500 stands for zero in the data rows.
Some points, each followed by its number:
"611 405 445 560 174 428 319 479 558 602 478 402 427 556 454 519 464 538" 0
"475 340 495 444 450 381 579 522 686 688 480 520 285 521 457 429 473 600" 1
"611 658 516 621 620 555 747 596 459 453 550 599 524 485 778 458 400 395" 2
"459 462 445 465 365 437 304 497 533 596 496 362 378 540 363 550 582 579" 3
"540 695 604 463 638 347 739 702 565 639 354 524 493 691 656 420 543 487" 4
"551 573 613 643 613 621 407 426 462 544 490 597 470 330 554 583 543 569" 5
"353 372 525 427 840 630 641 501 363 272 632 600 582 301 505 448 470 507" 6
"735 542 408 515 428 358 220 338 309 491 537 229 656 573 474 489 320 433" 7
"810 686 348 514 176 189 175 497 474 833 310 191 541 825 495 426 427 370" 8
"672 413 448 548 388 531 464 403 510 644 512 605 516 463 455 617 479 462" 9
"436 387 319 463 369 682 372 510 460 456 380 380 493 757 387 585 541 461" 10
"549 397 371 484 637 564 506 667 430 602 467 461 362 459 462 529 522 522" 11
"306 421 387 481 673 790 504 493 354 348 455 637 442 294 359 567 614 472" 12
"590 649 495 554 574 599 448 423 405 429 395 373 541 616 564 550 464 501" 13
"382 287 663 390 590 578 637 532 704 480 553 785 426 385 463 470 634 626" 14
"484 378 559 395 399 527 502 440 591 427 604 271 444 783 569 510 331 652" 15
"340 464 350 504 670 783 541 505 337 316 434 606 510 337 383 535 588 404" 16
"633 629 458 553 563 554 442 444 395 452 434 358 562 592 571 540 450 475" 17
"556 413 400 550 378 314 446 607 566 665 486 583 435 381 457 450 577 443" 18
"487 610 585 523 515 664 641 359 519 427 521 497 583 564 585 509 432 437" 19
"365 254 288 481 319 497 772 548 602 316 566 413 470 632 417 421 314 371" 20
"550 468 466 514 316 574 409 470 653 621 447 568 530 515 445 424 508 476" 21
"443 638 353 663 678 609 673 646 421 503 409 689 489 333 557 494 544 441" 22
"500 436 708 416 655 531 715 493 625 509 616 720 571 533 588 602 487 588" 23
"680 484 452 515 751 398 508 616 415 690 549 643 572 324 505 584 594 448" 24
"610 648 430 530 448 356 664 520 575 577 423 452 570 516 647 369 318 418" 25
"303 432 461 473 669 380 521 601 424 481 554 524 512 161 310 451 499 494" 26
"529 513 510 559 397 590 825 334 698 437 602 497 509 732 670 443 249 458" 27
"441 590 423 459 401 454 395 422 554 563 363 359 421 614 408 528 551 571" 28
"572 458 692 481 540 650 702 353 695 586 412 519 422 590 711 484 325 649" 29
"595 518 624 510 515 575 530 389 503 536 501 521 363 574 538 604 507 592" 30
"607 661 489 572 516 537 433 454 427 490 412 346 549 591 589 504 479 479" 31
"389 452 422 534 386 656 259 360 363 529 370 389 336 517 361 587 495 587" 32
"573 517 356 455 551 428 337 471 194 532 545 454 608 333 352 567 609 304" 33
"573 688 575 485 502 394 557 511 508 582 350 480 553 579 634 420 564 466" 34
"844 682 311 537 159 243 140 481 453 866 284 149 524 855 491 435 432 363" 35
"610 424 365 542 329 636 464 320 536 639 321 373 316 629 470 595 423 515" 36
"527 362 526 452 422 430 304 557 482 488 661 458 576 450 366 619 561 543" 37
"728 88 514 430 639 598 466 498 414 487 736 647 409 438 502 649 540 557" 38
"340 293 716 445 411 628 507 270 479 191 724 539 571 392 487 587 413 548" 39
"559 508 429 531 530 529 375 556 426 604 459 509 417 495 395 563 635 508" 40
"443 610 394 675 693 662 699 633 441 461 444 692 489 356 593 533 513 457" 41
"318 358 457 578 387 596 572 501 554 202 743 626 616 346 383 538 488 448" 42
"345 610 462 549 850 609 441 622 324 481 440 433 480 294 407 507 555 540" 43
"415 608 336 341 595 585 461 627 452 439 295 376 583 601 333 462 583 530" 44
"245 594 547 466 361 385 646 567 662 436 491 375 437 679 411 352 432 570" 45
"685 572 478 591 383 484 449 413 424 653 526 386 539 665 522 618 368 445" 46
"369 497 615 553 398 631 595 431 576 289 686 485 597 524 524 523 398 512" 47
"405 379 630 383 499 484 552 444 608 465 595 535 445 423 394 608 535 612" 48
"307 684 693 355 631 504 620 646 746 509 413 834 610 445 517 412 690 554" 49
"272 422 596 411 434 574 446 483 678 442 522 656 333 373 416 488 655 662" 50
"663 554 474 517 432 604 417 365 518 447 442 513 573 515 492 561 562 500" 51
"182 406 656 390 600 721 573 417 687 641 432 778 372 233 315 641 696 694" 52
"398 758 572 527 595 667 614 499 508 356 396 577 724 453 548 503 571 420" 53
"322 546 573 729 450 441 781 388 622 391 521 498 484 329 604 412 306 523" 54
"654 680 521 616 604 545 729 569 462 481 529 573 514 515 794 458 386 410" 55
"866 598 437 543 346 303 314 486 393 707 486 211 496 797 676 451 291 438" 56
"702 679 573 452 470 310 402 459 462 566 469 527 588 471 623 411 631 435" 57
"414 803 591 447 665 477 561 510 509 523 303 330 571 564 576 385 363 526" 58
"438 647 498 505 592 479 788 544 639 518 416 437 508 631 609 403 359 539" 59
"574 501 343 447 602 453 405 496 324 741 275 606 521 212 420 448 576 354" 60
"560 634 457 594 372 425 553 481 466 434 581 263 500 719 676 407 266 467" 61
"792 601 616 575 647 498 413 480 233 582 469 580 533 436 814 590 529 422" 62
"371 477 326 282 456 280 252 663 461 532 365 338 565 557 250 408 636 503" 63
"513 341 540 434 646 630 550 431 415 363 654 524 566 423 527 628 400 519" 64
"596 416 493 498 646 599 367 675 265 408 616 546 647 458 483 599 599 437" 65
"255 273 392 394 374 219 564 690 629 473 594 647 548 371 235 379 649 393" 66
"444 402 514 555 430 609 450 530 495 440 537 578 421 467 405 644 563 565" 67
"554 381 650 520 436 687 447 235 653 618 545 715 241 270 446 594 520 633" 68
"576 519 733 517 537 762 408 348 612 650 329 686 381 384 626 627 609 682" 69
Which three points above are nearest to each new point? Their numbers follow each, nearest first.
"429 515 419 427 445 171 497 617 497 404 599 193 550 748 502 429 361 489" 61 45 15
"647 434 420 560 165 402 301 456 527 663 435 393 422 573 460 537 483 510" 0 3 21
"881 425 528 624 666 613 493 465 294 553 412 519 422 495 781 674 547 483" 62 17 30
"552 594 533 465 546 390 573 555 498 531 509 417 524 626 557 510 481 459" 34 31 17
"410 598 532 450 511 753 622 390 578 404 495 382 508 696 519 508 365 589" 19 47 13
"370 316 716 454 425 594 501 264 500 225 691 557 553 387 507 552 421 557" 39 47 64
"511 523 452 428 643 199 584 547 364 460 462 293 553 571 500 399 348 426" 25 17 58
"294 366 389 386 441 533 591 538 495 289 598 515 588 436 313 462 493 410" 42 20 47
"694 651 416 578 514 414 232 515 384 785 414 525 485 292 355 629 652 534" 40 60 24
"103 313 664 422 507 494 753 508 793 402 527 903 446 206 370 408 640 592" 14 50 52
"710 556 370 458 585 446 347 555 289 549 446 445 691 573 425 631 627 345" 33 65 40
"761 526 667 512 449 294 296 565 488 715 497 471 462 697 666 495 548 555" 57 34 46
"583 653 429 551 459 374 665 516 583 571 433 443 551 464 620 388 305 417" 25 59 34
"471 433 516 327 468 373 495 576 719 721 451 583 425 629 424 469 606 586" 1 21 18
"502 206 692 452 428 375 571 309 667 523 784 598 443 540 505 654 476 664" 48 23 30
"428 559 482 548 499 643 625 408 531 271 455 456 534 573 547 474 471 466" 19 47 13
"440 572 548 475 531 783 618 356 563 395 502 404 516 657 546 543 346 585" 19 47 13
"510 663 490 487 280 371 424 494 494 643 438 328 519 615 447 407 554 372" 28 34 3
"534 613 632 644 573 610 431 456 512 577 472 593 436 407 590 536 550 584" 5 30 69
"149 507 535 435 143 404 304 589 671 521 458 635 463 478 289 478 750 628" 50 3 66
"585 384 589 539 413 365 471 361 602 524 652 566 576 515 543 527 429 536" 9 48 37
"683 560 484 572 403 507 424 432 392 616 531 385 553 687 536 616 393 467" 46 17 31
"345 513 503 472 471 279 612 693 657 273 622 622 671 406 491 312 601 421" 66 42 26
"551 371 627 367 401 447 539 474 600 555 444 368 383 725 569 539 385 605" 15 30 1
"352 612 524 543 834 576 453 581 386 505 448 448 443 295 431 504 559 591" 43 26 5
"540 467 339 435 655 483 414 505 348 741 286 618 509 188 388 434 588 383" 60 24 33
"690 476 458 524 712 437 532 578 465 690 537 652 556 382 521 595 576 436" 24 11 40
"459 539 434 482 414 147 454 595 470 441 587 181 554 748 508 429 364 481" 61 45 15
"507 452 326 544 378 558 494 472 528 474 387 518 470 545 434 454 545 396" 21 51 40
"576 437 412 563 353 262 514 626 587 679 492 586 425 413 487 426 540 403" 18 1 21
"568 401 584 446 524 499 255 447 384 617 474 353 352 632 437 569 459 628" 3 32 40
"461 403 384 494 642 378 717 593 484 525 518 631 578 322 420 539 419 448" 26 24 22
"439 646 605 387 320 215 383 637 649 610 443 301 493 838 558 290 459 582" 45 28 34
"678 367 390 671 353 453 318 583 345 389 677 521 489 445 429 617 614 467" 37 67 65
"244 530 546 459 503 484 624 538 666 443 438 465 365 487 471 352 501 578" 45 50 59
"304 380 602 397 418 606 437 472 677 460 552 641 262 463 423 526 636 698" 50 48 67
"282 574 636 492 343 422 780 527 780 404 600 446 448 712 578 366 374 569" 45 59 27
"622 480 394 588 599 625 546 536 370 610 477 469 480 523 492 561 434 459" 11 17 40
"494 674 670 425 406 305 475 413 696 648 457 437 508 452 515 391 480 592" 34 57 28
"293 604 479 482 411 423 752 691 638 325 374 456 529 649 505 358 469 461" 45 59 25
"567 403 485 483 347 601 353 479 646 695 435 610 460 463 415 449 574 516" 21 9 18
"219 593 629 495 317 391 769 532 773 351 600 422 482 690 530 370 359 554" 45 59 47
"443 514 494 609 619 774 638 368 447 401 496 524 494 476 537 584 416 460" 19 64 13
"428 344 490 425 481 365 578 573 670 658 488 495 292 519 427 407 488 617" 1 18 48
"242 550 609 497 364 468 686 522 703 401 525 400 426 669 447 392 406 608" 45 59 47
"879 379 463 670 268 648 246 223 481 716 499 468 268 628 631 624 461 490" 36 46 0
"480 508 357 581 301 371 205 691 414 598 424 306 281 714 423 494 544 576" 3 0 28
"453 539 461 545 507 676 595 407 501 265 475 462 537 602 545 524 472 467" 19 47 13
"837 752 575 425 371 299 412 366 412 815 360 240 501 844 718 493 348 441" 56 8 46
"302 618 602 559 596 531 721 567 572 248 546 602 622 414 551 511 542 448" 53 47 19
"166 515 489 473 552 645 661 421 452 173 577 311 568 446 401 520 400 498" 47 42 19
"820 613 565 584 634 521 436 489 218 561 453 554 538 480 837 606 517 406" 62 17 55
"806 287 666 495 553 544 546 385 590 544 597 581 476 570 640 708 468 676" 30 38 23
"436 435 671 369 496 351 412 496 602 603 552 536 475 411 427 573 545 688" 48 37 50
"463 527 449 467 495 301 552 615 649 801 379 507 403 517 443 395 491 541" 1 18 34
"226 294 332 372 417 237 557 747 579 424 581 597 558 355 206 383 639 386" 66 26 18
"795 109 544 490 627 583 480 457 404 555 726 608 410 492 540 692 512 565" 38 64 9
"569 370 662 550 397 661 408 244 663 647 544 723 269 200 439 596 515 609" 68 69 5
"525 459 452 511 510 564 430 528 460 572 495 514 399 490 403 583 596 526" 40 67 11
"590 706 567 468 532 344 512 535 454 607 344 454 579 605 628 426 565 463" 34 57 31
"500 625 572 471 579 427 614 526 517 508 493 426 541 577 560 506 459 467" 34 59 31
"375 356 689 416 501 353 373 507 520 500 635 545 438 448 446 562 554 682" 48 37 50
"803 115 496 470 602 519 443 483 397 551 739 596 498 514 516 638 531 528" 38 64 9
"508 359 253 508 511 515 413 685 352 528 521 426 305 584 420 506 588 468" 11 40 3
"421 509 643 386 493 298 437 478 574 588 507 508 462 454 432 550 507 668" 48 3 1
"506 387 624 478 303 361 505 482 653 430 581 643 587 494 477 533 607 537" 48 37 21
"431 283 483 354 517 608 505 423 540 403 607 536 496 496 373 636 485 580" 48 67 64
"536 637 607 641 574 609 438 445 487 558 465 551 450 418 590 536 530 564" 5 30 31
"742 514 418 504 436 324 222 325 315 513 525 259 660 553 462 463 361 419" 7 46 17
"328 718 470 489 643 458 591 665 468 466 393 575 447 323 562 307 579 483" 22 41 43
"667 433 449 491 433 550 492 473 406 499 565 405 425 746 541 652 488 470" 46 30 17
"536 507 718 516 586 783 473 395 597 593 345 711 395 397 623 633 615 670" 69 5 30
"602 566 415 567 452 609 258 466 383 589 498 356 409 536 432 552 531 510" 40 32 3
"417 503 500 475 399 328 593 514 510 530 544 487 539 450 442 428 502 351" 18 25 21
"558 391 435 586 763 622 555 333 319 477 623 536 469 229 535 579 401 452" 64 6 5
"471 496 442 512 375 304 531 539 572 484 549 636 630 219 438 377 519 320" 18 26 66
"472 614 523 481 661 414 635 467 457 544 386 582 596 401 543 425 512 427" 34 53 22
"554 410 415 562 358 305 528 606 592 652 497 607 429 397 493 446 523 421" 18 1 21
"242 570 624 498 358 444 791 528 752 361 582 446 477 691 559 386 384 543" 45 59 27
"385 415 724 357 425 541 600 448 787 619 396 705 428 455 571 302 535 544" 14 50 1
"727 537 423 568 434 512 385 404 323 644 528 359 556 671 516 606 377 426" 46 17 31
"619 441 384 513 356 626 412 293 524 703 312 367 307 591 457 575 447 546" 36 28 32
"411 412 498 557 450 646 435 523 490 418 520 577 453 434 383 631 574 557" 67 40 48
"783 582 476 522 382 301 326 482 418 694 511 211 490 747 661 435 280 475" 56 46 7
"635 640 510 580 383 234 440 599 461 456 604 410 644 504 612 436 470 386" 57 25 34
"628 606 580 512 760 685 390 358 346 483 522 463 608 317 586 573 416 573" 5 13 17
"515 330 514 444 618 624 540 435 417 354 670 500 564 470 522 650 375 527" 64 47 67
"419 471 349 480 606 345 526 713 360 347 512 495 684 414 408 405 506 357" 26 65 33
"248 375 495 378 391 450 537 415 493 444 522 460 459 346 277 485 554 467" 48 26 67
"444 329 429 597 477 725 558 409 541 428 557 542 375 456 452 595 454 549" 67 64 30
"591 391 362 507 656 592 516 651 433 662 446 484 335 464 481 516 520 513" 11 40 24
"101 302 662 431 479 491 757 503 808 369 555 934 453 181 358 410 648 585" 14 50 52
"689 465 533 545 663 632 383 358 349 645 519 545 389 315 489 589 475 531" 5 40 9
"464 407 458 562 655 389 484 614 354 407 623 584 522 300 438 469 577 441" 26 65 24
"619 421 556 429 755 629 425 335 256 455 582 580 652 284 593 508 431 395" 64 65 6
